One turn sends every row of this set to another row. A few are shown first. Where does it send the rows asked after them?
takat: [  3.5  11.2  -5.8  -4.9  10.6  27.1  14.1   9.3  -6.5   4.3  12.7   0.8
  14.3 -15.4  24.1 -13.5  -5.4 -24.6 -10.5   6.2  18.4 -17.6   2.3  -4.1
   2.9  17.5   2.9  17.5 -16.7  -6.3  26.6  -6.1  -1.4  24.1  -2.8  17.2]
ruzes: [  0.6  -3.3 -10.2  -8.3  -1.7  14.4 -12.0  16.5  -7.4  -7.8  -6.6  13.1
  13.9  -5.3  10.8  -8.0  19.9   5.4 -19.9   8.0  -4.9  14.5   7.3  26.8
 -10.9 -15.8  -9.1   9.0 -28.3  -2.9 -12.2  -0.8  33.9  -2.9   4.4  -3.5]
Visik: [ -5.7  -4.4  -2.8   5.4   5.2  -0.6 -12.2   8.8 -28.8 -14.4 -10.3  -0.6
  20.8   5.0   1.2  -9.5 -27.9  -0.9   0.9 -10.1  -2.1  -2.7   6.9  -2.8
   0.0   5.2   1.6  -2.5   5.9 -11.2  30.7   5.2 -43.3  10.4   1.2  -6.4]
sitef: [ -5.0  -6.9   2.9   9.5  16.6  10.7   7.3 -21.8  -0.5  -9.6   8.3  -5.6
 -12.0  -1.9  -8.7 -16.6 -10.9  15.3   3.1   4.6   8.9 -18.6  11.0   2.2
 -18.7  -9.6   7.0  -6.6  11.0   0.9  -7.5   7.8   1.0  24.6 -21.6 -12.3]
keni: [ 26.6  19.8 -30.2  -0.3   5.3  -6.3   8.7   1.3 -26.3  -5.4  -7.5  16.3
  -3.4 -17.1  -1.4  10.8  12.7   2.7   5.2  -4.0   1.4   7.6  15.6  -7.0
   5.5  -7.9  -2.0  16.3   3.5  13.6   5.2   1.0  18.8   0.0 -11.0  32.4]
zeli: [ -1.0  -0.5  -4.2   0.4   4.0   1.5   2.3  47.2 -15.1 -23.2   2.3  44.3
  -7.0  10.6   8.4  -1.8  10.8  -1.8   6.1   3.7  -4.8  -0.9   4.2   6.7
   7.3  -1.5 -13.6   5.4   2.0   2.3 -21.7   5.9 -14.3  -7.9  -0.7  -1.7]
rarev: [ -6.4   3.6  -3.5   9.6   3.3  -9.3  20.0 -29.1 -27.8  -5.8  -2.2   1.0
   7.0   8.7  -1.2  -1.0  -0.4  -5.6  10.1  -5.7   4.1   1.3   4.4  13.8
   7.1  14.0   8.6   2.5  -3.3   6.2  28.0  18.3  36.8  -2.7   6.0   6.4]
kiseb: [-10.2  -7.4 -15.3   0.2  13.3   5.5 -11.3  13.1  -4.3   5.4  17.6  14.8
 -17.1 -32.4  26.6   4.4  -9.2 -12.5 -12.4  12.9   4.7 -26.3   9.5  11.9
  15.2  -9.0   2.4  -9.4 -13.0 -22.6  10.3  -8.4  -9.6  14.1   0.3 -12.0]
gafo: [ 10.6 -13.8 -12.8   9.7  21.4 -22.1   2.4   6.7 -10.5   6.6  -7.3   5.9
   8.2   1.9  -2.3 -13.2  21.4   1.4  -7.8   4.9  -4.8   8.5   0.2  -9.8
   8.7  24.5 -22.4 -18.6 -21.3  14.4 -10.3  32.6  10.4   5.1  -5.9  -8.7]
bisud: [  1.5   4.3  -8.0  10.5  -2.6  14.1 -26.5  27.7 -12.3  -5.9  15.0   0.1
 -12.1   0.7  18.8   0.4 -10.5  -4.1 -25.2 -10.2 -12.7   8.7  -2.1  14.5
  -3.5  -9.4 -12.5   7.1  -0.5 -19.6  11.9 -32.1   7.0 -13.6  16.3   3.3]
Duve: [ 11.8  19.2  -6.8 -12.6   4.1   7.8  -8.4  18.0 -19.5   3.5  20.4 -14.5
   6.5  -6.2  -2.4  -5.3  15.5  11.5  -2.8   0.2 -16.3   5.8   6.1   5.1
 -15.0  11.7   9.2   8.7 -35.5  -1.3  18.5 -21.7   3.6  -9.5  -6.9  12.6]
lin: [  6.4  16.0   3.1  23.8  -6.6  -1.3  14.7  -1.3  10.0   3.1  -5.2  -8.2
 -12.2  18.4 -13.3   2.0 -16.6 -13.5 -12.6  -9.0   2.3 -16.8  -8.1  13.2
  26.7  -7.7   7.6  10.2   0.3 -25.2  -9.2  -2.0  -8.1 -24.4  20.8  -3.6]
giba: [  1.3   2.3  -4.7 -11.3  -9.0 -22.2 -20.6  -0.2   6.8   5.4  -8.1 -20.7
  14.8 -16.3  14.9 -11.7   7.8   8.5   6.4  29.2  -1.3   5.3  24.6  -5.9
  -3.9  11.3  -3.3  20.0  -4.6  -1.2  -0.5  23.3 -18.9  21.2  -2.7   6.2]
zuvar: [-12.2  -9.3   7.7  15.8  -2.3 -21.4   5.6   5.3  -5.4  14.2 -12.0  -7.3
  -7.7  -4.1 -12.4  -6.6 -11.2 -20.6  15.0 -20.8 -22.6 -37.0   6.6 -19.0
   1.8  -9.0  -7.3   6.9 -16.9  -6.6   6.4  -3.0   7.6  -5.3  -6.3 -12.0]
dat: [ -6.0  10.3  -4.0  -0.5   3.3 -10.6  13.9 -13.7  25.2 -15.1 -14.6 -13.9
   7.2   6.2  -4.4   5.9  10.6  -2.9   1.5  20.1   2.7  -2.3  -2.6  11.5
   8.4  -4.9  -3.7   6.9   1.5 -36.0 -32.9   9.4  17.8  -1.4   4.3   7.6]
Lipa: [  4.1  -9.5 -21.9  -3.3   8.7  -4.3  -9.6  10.7  26.7   6.3  -1.9  11.4
 -16.5  -5.7  10.8   1.6 -17.0  -5.2  -4.3   4.4   1.1  15.7  -9.4  12.5
  25.9   3.6 -26.7 -27.0  22.6  -3.6  -3.9  -3.3   7.2  12.5   0.5  -9.2]
Vesap: [  8.4  -2.4  12.8  18.5 -16.0  21.4   4.0  -5.7  11.9  15.2  10.3   3.2
  10.6   2.9  -1.3   2.6 -10.5 -28.7  11.8  17.4 -10.3   1.6   7.8  -9.8
  -1.6   4.5 -23.2  29.5  14.9 -20.7 -16.0   5.8   4.0  12.3  -4.6  -2.6]
Sena: [ 19.9   7.3   4.6   0.5 -27.6   6.8  11.1  16.1  -7.1   2.9  18.6   5.6
  -5.0  -2.3  12.2  -3.4   0.3  12.3 -10.4  19.0  -2.3  14.9  10.9 -21.0
  -4.4   5.0  -7.6  17.4   4.3  -4.6 -13.2  23.8   5.7   0.2  37.5   6.1]
Rugus: [ 11.8   5.7   0.3  21.0  14.3  -3.2  16.7  -4.0  -8.6  -7.9  -4.8 -37.1
  15.2   6.7 -15.0   7.8  13.3  11.0   4.6  -5.6  11.9 -11.8 -13.3  -2.9
   4.7   8.9  12.4  -1.1 -10.3 -26.3  -3.7   2.8 -14.0 -10.6 -15.8  -7.2]
vubok: [-13.1  -3.4   4.6 -20.6   3.1  -9.4  -3.1 -10.0 -21.8 -23.8   2.3 -18.4
   6.0  -6.9  15.0  -8.1   1.9   3.8   3.0  -0.7  16.7  -0.6  28.7  17.6
   0.6   1.3   7.8 -11.2  22.3   6.0  14.1  -6.6  10.4  -9.5  -7.1   8.1]
degik: [ 17.2  -5.9   5.1  -8.9   7.4   1.1 -17.9  17.9  -8.4 -13.5 -13.8  -9.7
 -29.4 -11.9  14.5   6.1   7.8  -3.6   0.0  10.6  -2.5  -2.9 -21.9   3.4
  17.3  11.1  -8.0  27.8   9.3  17.5  20.8 -15.5  -7.3  -5.6  -7.1  -4.5]
raf: [ -9.3 -18.0  -8.9  -0.5 -14.3   1.4  -2.0  33.9 -17.1  12.6 -25.9   2.9
 -11.9   0.9 -17.8  13.1  -4.5  -6.9  13.8   9.0   6.2   6.2  -4.6  -6.2
   4.9  -7.3 -14.2  -5.6 -21.2 -14.9  29.4  -6.4  -3.7 -20.9   0.8 -13.8]
leki: [-11.8   0.6  -9.9  23.7   8.7  -5.1  -0.4   9.5 -20.5  -2.9   3.5  14.5
  17.6 -23.4  12.6 -16.3  14.5 -25.3  -7.8  24.1   0.7  -5.2   8.3 -14.6
  15.0 -10.0 -13.1   6.9 -36.4  -5.6   1.3  -2.1   7.2  20.6  14.4  -1.1]
medef: [ -6.8 -17.5   9.2  -6.9  -8.5  -0.9   9.7  23.6  22.0  24.3   3.2 -16.2
 -12.5   7.2  13.2  12.1  -5.6  -5.4   4.4  25.1  -5.1  -3.1 -21.9  -8.9
  14.7  -4.6   4.4  -2.4   3.1  -6.3  22.1  -9.2  -0.8 -17.1 -14.7   3.8]
runi: [ -1.9  -2.2  -6.2   4.8  -3.6  -2.7  -2.5 -10.9  25.3 -19.9   0.6 -20.6
  -1.0  15.0   3.6  10.1  26.3  -1.4   3.0  15.3  -4.6   0.4   4.5  -2.2
   7.4  -1.8 -25.4   3.0   1.1  30.8 -18.7   2.2 -23.3   0.6  14.4   0.8]
Boseg: [ 22.2  -3.4 -28.4   3.5  -9.6   4.8  -1.2 -14.9  15.7  -1.9  -0.7  -1.8
 -14.3   8.5  -5.4  44.3  -2.2 -13.6  -3.6  -7.4 -12.6 -13.6   6.0  -2.6
  13.2  -7.0 -20.4   2.8  -4.7   7.4   7.6  19.0  -5.4 -19.2  11.3  -3.6]
Gera: [  3.6   7.2  -0.9  28.9  -4.0   6.3   5.3  23.4 -12.1   9.4  -5.7   8.0
  -1.0   3.8   9.0  -7.3  15.2   8.6  -0.7  14.6  -3.1   2.2  21.8  -7.6
   1.9   9.5  -6.3 -25.1  23.6 -18.5 -25.0   7.5  -0.6   6.9  23.7 -17.1]
morep: [ 10.9   9.6  -4.3  -8.8   4.7   0.3  12.4  -5.6  -9.6  25.5  14.8  -0.3
   4.6   9.4   4.4  -8.3 -10.4 -22.9  -3.1 -19.2 -11.0   8.8 -12.4  -3.8
  22.5  27.7  -6.3  -6.8   5.9  17.4  15.0   0.4 -16.2  -6.1  -3.9  22.4]
sele: [  1.6   4.2 -24.2  -5.9 -25.7  -6.2 -11.5  12.0  10.6   7.9 -13.8  19.3
   4.6  -1.3   5.8  -3.1 -31.5 -13.4  -4.7  -0.8   4.9  -2.7   7.6  -4.4
  13.9 -30.8  -3.4  12.6  -9.0  -4.2  13.1  32.8   2.8   3.8  10.8  -9.0]
vede: [  4.5   0.0 -19.4   5.3  10.2   7.0  18.5   7.8   7.6 -25.1 -14.5  -5.5
  12.7  22.5 -11.6  17.0   5.3   0.4  10.1 -25.0  -0.4 -18.4  17.8   1.6
  -6.4  15.5 -23.0 -14.1   0.6   9.2   9.5  -1.0 -21.2  -2.2   4.4   7.6]

leki moves to Boseg
ruzes moves to lin
raf moves to rarev
Now these:
gafo moves to sele
degik moves to sitef

One turn sends every row of this set to another row. A few are shown first. Where does it send the rows asked after them?
ruliv: [ 26.0 -24.0  40.5  14.0 -18.8  20.7 -16.1 -14.9 -10.5 -12.5  17.4   4.2
  17.2  -6.1   9.9   4.6 -16.6 -17.0 -40.6  -4.5   4.9  12.1]
duta: [-15.1   0.0   7.8  14.2 -42.5 -34.4  -3.2   6.3   2.4 -12.3  -6.8   7.5
  22.1 -16.2 -14.1  21.3  -2.2  -3.9  -4.9  -2.0 -15.2  13.4]
Rogad: [  4.6  24.4  20.3   2.9 -11.8 -31.1 -17.4 -17.2   4.5 -22.1   3.4   9.7
   7.1 -31.4 -17.6  21.5 -20.6   1.7  -8.2  -4.9  -5.0  26.3]
zib: [ 10.6   2.2  43.1  14.9   5.7   4.3   7.7 -23.7 -13.5   2.2  12.9  -2.4
  34.1  -6.5  -8.7 -14.8 -16.2 -21.6 -44.5   7.2  -6.7  14.8]
girog: [ 34.6  -4.9  44.6  22.5  -8.7  -1.4   7.8 -23.2  -7.5  -5.2 -10.6 -10.8
  13.2   6.0  17.5  24.2 -10.9 -27.9 -20.8  -2.7  -9.3   8.1]
sesa: [ 11.0  -4.7  15.7  22.2 -35.3  20.1   1.2   6.7   1.9   2.8  11.3  19.8
  11.4 -13.7  -6.2  39.9 -22.0  11.9 -25.6  11.7   4.5  13.0]
kug: [  8.7  -8.2  45.5  29.2 -34.3 -14.9  -0.2  -5.5 -18.8  -6.9  39.6 -28.4
  26.1  -8.2  -8.9   6.4   0.2   3.6 -27.3  -2.1  -4.0   4.9]
gumen: [ 22.3   9.0  53.0  47.6 -10.2 -23.7   5.2 -16.2  -5.5  -6.1  11.8 -24.8
  15.2 -16.2 -14.2  23.2  -7.2  -3.1 -20.4   4.8   9.4   9.7]
bitar: [  9.3 -14.0  31.5  19.2   4.1  35.1 -10.3  -6.6 -10.5  -0.5   0.5   0.2
  38.6 -21.8   0.8  13.1   2.1  -3.8 -28.6  -4.7 -11.4  -0.6]
kunot: [ 13.0  12.4  22.3  18.3 -29.6  13.6   6.6  -7.2  -9.0  18.5   9.0  15.3
  12.0   2.8 -13.4  38.9 -14.5  15.1 -15.8   2.0 -22.2  28.6]
seba: [  2.0  25.3  34.0   1.3 -14.6  13.6  -2.9 -14.4  -8.3  -1.9  18.5   3.1
  27.6  -9.5   1.8  15.0  31.7 -13.0 -40.1   6.0   3.0  -5.2]
mifon: [ -7.1   8.2  27.1  26.0  12.1  -8.3 -15.8   6.8 -14.4  17.6  10.9  -3.8
  18.3 -10.3   5.5  21.5  14.9 -22.8 -32.9   2.5  -9.9   1.2]
kub: [-19.0  17.8  16.1   2.1 -37.7  -8.4  -7.1  -9.8   2.0 -24.7   8.1  24.0
  22.4   2.4 -27.9   7.0 -17.5   0.8 -17.6 -12.9 -19.2   9.2]
Laguz: [ 18.7  -3.0  21.9  12.3 -25.5  15.5   8.8   5.2  -8.8  -4.3   4.3  10.5
   8.8  -5.6 -12.4  47.9 -20.3   0.1  -4.7   1.6 -23.7  -3.5]
boso: [ 14.4 -17.9  52.9  11.4 -11.0 -14.2   7.5  -1.0  -1.0   1.4  15.4 -14.1
  36.0  -9.3  -8.7  -3.8   0.5 -16.5 -44.7   4.9 -27.5   0.8]
dig: [ -0.2  21.1  16.9  15.8 -20.3 -18.7  -6.3  -8.5  10.0 -20.4 -12.6  24.7
   9.9 -25.8 -26.2  16.9 -21.5  -4.9  -8.0  -7.4   0.8  26.5]
Kugi: [  6.7  -3.3  40.6  31.5  -4.9  15.3  -2.8   7.0  18.6  13.6  -1.7  -2.7
  35.0  -6.9   9.4  19.1  -1.1   7.5 -48.6  -9.5 -18.3  10.2]
zufe: [ 22.4  14.8  34.7  12.0  -7.1  23.0  20.9  -9.1   0.3   4.8 -10.4  -9.5
  37.1 -13.5  18.9  16.4   5.1  -4.1 -25.2 -11.0 -15.1  11.8]
podag: [-16.3  21.5  20.5  -4.1 -27.0 -20.7 -19.1 -20.7   7.4 -30.6  17.5  12.5
  18.8  -2.4 -20.5  17.7 -18.7   5.6 -22.6  -4.4 -13.0  -2.2]
seb: [-16.0  13.7  19.1   2.8 -27.8 -17.8 -21.7  -9.3  -1.7 -30.9  -1.1  15.9
  20.9   2.7 -24.1  14.1 -17.0   3.3 -15.3 -17.8 -19.7   1.8]
mup: [ 13.7  18.1  47.7  29.8 -10.5   1.9   7.5 -19.0 -14.2 -19.6  33.7 -15.0
  15.9  -0.3 -10.0   2.1 -28.9  -7.3 -28.6  -9.0   7.9   1.6]
tav: [ 22.0 -15.4  51.2  27.1 -29.7  -5.2 -12.1 -20.7   1.9  12.0   6.7  -5.6
  22.8  12.9   4.9  18.0   8.3  -0.8 -45.1   0.6 -15.2  23.9]
Nubo: [ 20.1  26.4  45.0   7.3   2.8  -0.6  -1.7  15.0  12.7  -1.1  16.9   3.9
   8.0 -23.4   6.9  17.2   6.0 -19.6 -42.8 -12.6  -5.1   6.8]
tozi: [-18.2   9.5   5.4   7.3 -34.1 -44.0 -11.8  -4.8   2.3 -12.0   8.6  -3.3
  18.5 -15.3   1.7  22.6 -11.7   2.1 -12.3   3.0  -8.2  12.8]
mub: [ 22.4  -2.0  47.9  22.2  -6.9 -13.3  20.0 -16.1   8.2  -1.3  -6.0 -10.6
  33.3 -21.5  -0.7   4.8  -1.7 -20.9 -42.7  20.0   5.4   6.8]
digu: [ -0.3  25.4  16.5   7.8 -23.2 -22.9 -16.3 -16.8  -2.3 -22.2 -13.6  17.0
  14.8 -20.7 -19.2  13.5 -13.3   5.1  -7.3 -12.4   0.8  32.4]
Fafu: [-12.6   6.1   9.0  10.7 -43.3 -36.1 -11.3   5.9   7.1 -21.5  -9.3   5.3
  21.1 -13.8  -1.9  18.7 -10.7   3.8 -15.3  -9.2  -2.7  13.2]

Fafu moves to seb
kunot moves to sesa
Now these:
tav moves to ruliv
Rogad moves to tozi
mifon moves to seba
gumen moves to kug
dig moves to duta
bitar moves to zufe
zib moves to mub

